One turn sends every row of this set to another row. A few are shown first. Where does it send the rows asked after them?
z179: -13	-16	10	-5	3	18	17	-17	-3	-15	-14	22	2	-13
z195: 7	-29	-11	19	2	3	16	4	-8	-19	-10	30	2	-20
z443: -15	-23	12	9	1	17	-10	-10	-2	-27	11	8	-3	-3
z775: -8	-29	16	1	-7	7	-3	4	12	-19	16	9	7	10
z902: 0	-14	22	2	-12	6	3	-15	3	-33	7	0	-3	-3
z382: 1	-28	5	-2	-4	-7	21	-9	14	-9	8	35	11	-2
z941: 19	-32	-10	6	5	-2	18	1	6	-22	-22	23	-5	-3
z57: 14	-34	-8	2	12	0	23	-3	-1	-20	-20	13	-9	-9
z712: -9	-33	-2	6	11	13	12	-14	-7	-5	-10	18	-18	-20
z401: 5	-26	4	19	-13	9	-7	-9	-1	-33	11	12	-21	-8
z956: -6	-13	17	19	-13	5	17	-5	9	-18	1	8	-21	7
z671: -2	-27	7	6	-25	-4	11	-2	-2	-14	-14	14	-17	-23
z351: -6	-30	1	5	14	-5	18	9	17	-16	-5	17	5	-14
z617: 19	-30	-3	10	-8	6	-2	-15	0	-31	10	19	-11	15
z686: -5	-23	-14	-3	-6	4	20	22	-3	-7	2	21	1	-13
z826: -8	-11	-15	-9	8	0	19	-16	-12	-26	-7	14	-8	-1
z371: 16	-11	-8	-8	-13	5	-3	11	11	-16	10	8	0	1
z833: 6	-40	-14	-10	-1	1	21	3	-15	-2	-4	18	-7	-9
z565: -4	-34	4	0	16	1	23	5	8	-13	-12	9	2	-16
z845: 6	-21	13	-11	-22	6	8	-13	-3	-19	22	6	-4	6
z450: 11	-11	4	7	-16	4	4	-17	-8	-35	16	15	-1	5
z678: -1	-10	16	0	-18	9	5	-7	-1	-27	17	12	10	3
z711: -10	-9	2	17	-10	12	9	-13	-15	-15	6	22	-10	15
z852: 1	-25	-10	3	1	3	26	18	-2	-10	-3	23	10	-11
z498: -7	-27	-9	8	-8	-4	20	20	2	-1	6	21	-4	-12
z332: 16	-17	2	11	-9	10	-14	-6	12	-20	9	17	-4	-17
z88: 7	-30	-12	16	-6	8	11	2	-8	-15	-8	33	-10	-24
z364: -1	-16	3	-4	-2	16	-12	-6	6	-12	15	7	-4	-20
z22: 10	-32	-10	20	-13	2	14	4	-5	-7	-9	31	-14	-15
z5: 4	-15	1	-13	6	7	-7	-1	15	-15	12	4	7	-1
z947: -7	-27	-13	-12	5	8	20	3	-11	-2	-11	8	-14	-1
z546: 10	-21	-4	-10	-6	23	8	-7	-6	-26	10	12	-12	19
z580: -9	-40	-2	0	14	6	7	-12	-3	-6	-5	19	-8	-24
z724: 5	-22	13	4	-19	-1	-4	-21	-8	-26	16	6	-7	-3
z679: 12	-29	-11	6	8	-2	19	-2	2	-14	-21	23	1	10
z757: -5	-43	-3	4	4	1	10	-3	-9	-4	-3	19	-4	-26
z943: -8	-29	1	13	19	-3	16	-1	14	-11	-5	23	7	-7
z713: -3	-29	10	6	-8	-5	10	-16	2	-4	14	14	-13	21
z367: 12	-11	10	-6	-12	7	13	-15	1	-34	11	2	-10	7
z960: 1	-22	7	-7	-20	17	10	12	5	-19	15	6	-10	11
z911: 5	-29	-7	8	-9	-23	6	-11	-3	-19	-10	27	7	3
z700: 23	-20	-2	0	0	12	-13	-18	6	-23	-4	13	-4	-1
z92: -1	-11	9	17	-12	2	20	-4	6	-21	2	7	-25	13
z244: -14	-8	6	13	-8	15	13	-10	-10	-10	11	22	-7	14
z719: 0	-21	-7	-8	-15	-7	29	2	5	-13	10	16	-23	-16
z771: 3	-35	-15	-17	5	4	16	0	-11	-5	-12	13	-8	-1
z662: -5	-30	14	12	-9	-6	4	-19	-1	-6	7	14	-13	17
z432: 19	-15	-11	-12	-12	16	-8	-6	-5	-15	2	6	-11	-1

z565 -> z757
z943 -> z712
Now find these:
z382 -> z179
z432 -> z371
z845 -> z678
z960 -> z775
z713 -> z244
z686 -> z351

